One vector is turned by the same rotation once a tick. Each row is the vector after some number of ticks, and that number follows the row.
The counts run from 0 to 1095.
[ 25  28 -38  12  -6 -19   2   9  12   3  13  -1   6 -32  36  10 -30  21
 -22 -13 -24 -20 -10 -19 -10   4  -6 -20  14   6 -14 -27]	277
[ 33  49 -10  15 -17 -29  17 -13 -22  -2  11  13 -16 -16 -21 -14  10  11
  -5 -10 -37  -3  15  17   9   2 -29   1   1   0 -21  17]	765
[ 36   8 -11  26 -13  10  10  10 -26   1 -24  21 -33 -23 -31  23  12  12
  -7   4 -27 -20   5   9  -5  23 -20   3  26  24  11   9]	775
[ 39  14 -20  17 -12  -9  13  13  -7  17   6   3 -10  -7   9   4 -24  37
 -27 -24 -29 -31  -1  -3  -5  33 -13 -24  25   6   4 -12]	904
[ 29  17 -23  27 -14 -23  -4  -2 -17  19   0  -4 -19 -30 -31 -14  19  39
  -2 -18 -16  -9  -4  -1  16  23 -22 -24  15   7  18   2]	597
[ 25  24   5  24  -6 -10   1  -1  -8 -14  22  35   0 -26   4 -20  17  42
  14   6 -19  -5  20   0  44  -4   1   1  30   0 -20  -4]	84
[ 13  20  11  -2   6 -21  -8  -5  13 -19  -4  47  27 -19   5   7 -35  34
 -10  15 -37  -8   9 -22  21  -1  -5   1  21  -2 -22 -13]	684
[ 38  29 -30  -8  -4 -32  -7  13   1  -9   4  29   7 -18  -1 -12  -7  -6
 -22 -18 -41 -32  -7  -7  -8  -8  -5 -15 -24  -1 -23 -16]	1039
[ 22  23   1  30 -12   6  -5 -11   0  12  -6  14 -16 -26 -14   7  21  44
  27  34 -20  15   5  -5  29  19  -6 -12  34   9   5  -4]	370
[ 39  24  -1  -8  -7 -12 -19  19  30   2  -3  40   7 -16  12   6   4   5
  -1  22 -50  -6  -4 -12  15   9  14 -16  -4  -4 -29 -25]	984
[ 30  37 -19   6  -3  13  -2   3 -13 -11 -16  26   7  -5 -21  15 -32  -6
   8  21 -52 -16  -3  -9 -20 -24 -19   6 -11   6 -20   0]	1091
[ 42  28 -44  18  -9   7  10   4 -28  12  12  -1 -20 -10  -2 -11   7  29
   3  -8  -5 -39   0 -10  -9   6  -2 -29  11  23   8 -14]	898
[ 39  10 -15  19  -9  11   9  -1 -35  -1 -20  14 -25 -18 -36   5   4  31
   2 -11 -22 -12  10   4 -10  21 -26  -3  26  23  12  10]	318
[ 26  11 -17  -3  14 -26  -3 -27   2   2 -13  29  -5 -40 -20   1  -2  28
  -4  -2 -15   8  -2 -38  13  18 -22 -41  -3  11   3 -19]	117
[ 25  50 -14   3 -13 -17  -8   3  -9  -2 -18  26   6 -11 -42  10 -14  -5
   3  25 -47 -16  -6  -3  -9 -15 -20   5 -14   6  -8  11]	180
[ 39  26 -25  19 -23 -28  -9  33   7   9   3   7  -9 -22  -4  -5   8  -3
 -21 -17 -48 -27 -14  16  -8   7  -8  -5  -5  -7 -12  -2]	303
[ 20  40 -22  11 -17 -23   7 -12  -3   9  -5 -10   2 -19   1  13 -40  34
 -17  -4 -30  -5  -4  -9 -22  18 -29 -14  22  13   3  -5]	908
[ 48  27 -23  23  -4  24  -4  11 -13  21   7  16 -11   4 -25 -13  11   3
  24  15 -50  -6  -4  -1  11 -10  -9 -19 -17 -11  -9   1]	643
[ 21  17  -2  13 -12 -32 -13   5   3 -28  10  25   7 -45   5 -19  11  42
   1 -18 -26  -4  11   4  20   1  -6  11  33   7 -25  -4]	256
[ 34  42 -28  22 -24 -27  -8  18   2  11  12  -5  -3 -16 -13 -18  -4  11
  -3 -15 -53  -7 -10  13  -5  -3 -22  -3 -11  -9 -13   6]	761
[ 44  26 -13   3   0  16   4  11 -17  -8  -7  42   5   8 -18   2 -20  -5
   4   9 -56 -24   4  -4  -2 -20 -12  -1 -18  -3 -27   1]	1093
[ 22  13 -12  31   1  12  -6 -12 -13 -12  -1  18  -7 -43  -9  -6  12  50
  30  11 -11  15  11 -13  24  -1 -12  -6  41  18  -3  -8]	88
[ 28  31   3   2  -4 -25 -12 -10   7 -13  12  35   7 -26  -6 -28  17  29
  19   7 -36  13  13  -6  31  -7  -6  -3   6  -4 -31  -7]	992
[ 25  29  -4   6 -18 -30 -17   1  17 -21   6  13  -1 -50  14 -12  15  36
   8  -8 -31  17   6   4   2   6  -5   8  28  12 -27 -13]	254
[ 28  -3 -20  -3  19 -12  -8 -16  -3  -2 -19  26   3 -34 -20  -6 -17  38
  -4 -16 -22   2  -3 -36   2  18 -24 -38   6  12   8 -21]	572
[ 24  15   0   8  -5  -4   3  13  -5  -1 -25  33   4  -3 -20  27 -46  20
 -20   8 -49 -22  -1  -4  -8  14 -24   5  20   0   0   3]	1085
[ 56  23 -15   0 -10   2  -1  10   2  26 -10  14 -19   7 -20   2   3   2
  -2   5 -55 -10  -6   2  -7  30 -11 -30 -15  -2  -5  -9]	928
[ 26   7 -42  22   4   8  -1   7 -18  -4  -4  18 -12 -44   5  11   6  24
  -4   0  11 -32  -4 -28   5   3   4 -24  23  30  11 -25]	268
[ 28  28 -22  -3   0 -26   3 -12  -9 -19   6  11  13 -23   7 -16 -41  37
 -13 -33 -30  -9  10 -13 -13  -1 -26  -9  14   7 -23  -8]	737
[ 29  40 -36   5 -15 -21  -3  -2 -30 -24  -5  16  -9 -34 -22 -14  15  14
   4  -8  -4 -33   7  -6 -16 -13  -8   4   9  36 -11   0]	891
[ 45  44 -24  14 -12  15  27 -14 -35   9  12   1 -23   8   1  -6  -8  29
   9  -2 -19 -16  17   1  -6   8 -18 -20  15  16  -5  -1]	1073
[ 15  42 -26  11  -2 -32  -3 -13 -21  -2  -9  17   4 -23 -46  -7 -17   7
  -1   1 -34 -14  -3 -13   1 -16 -34  -7 -17   2  -1  13]	6
[ 23  28   0  14  13   7   0 -20 -11   3  -9  37   6 -10 -36  -1 -10  25
  24  33 -35  10   7 -23  27 -10 -23 -16  -3  -4  -7   2]	61
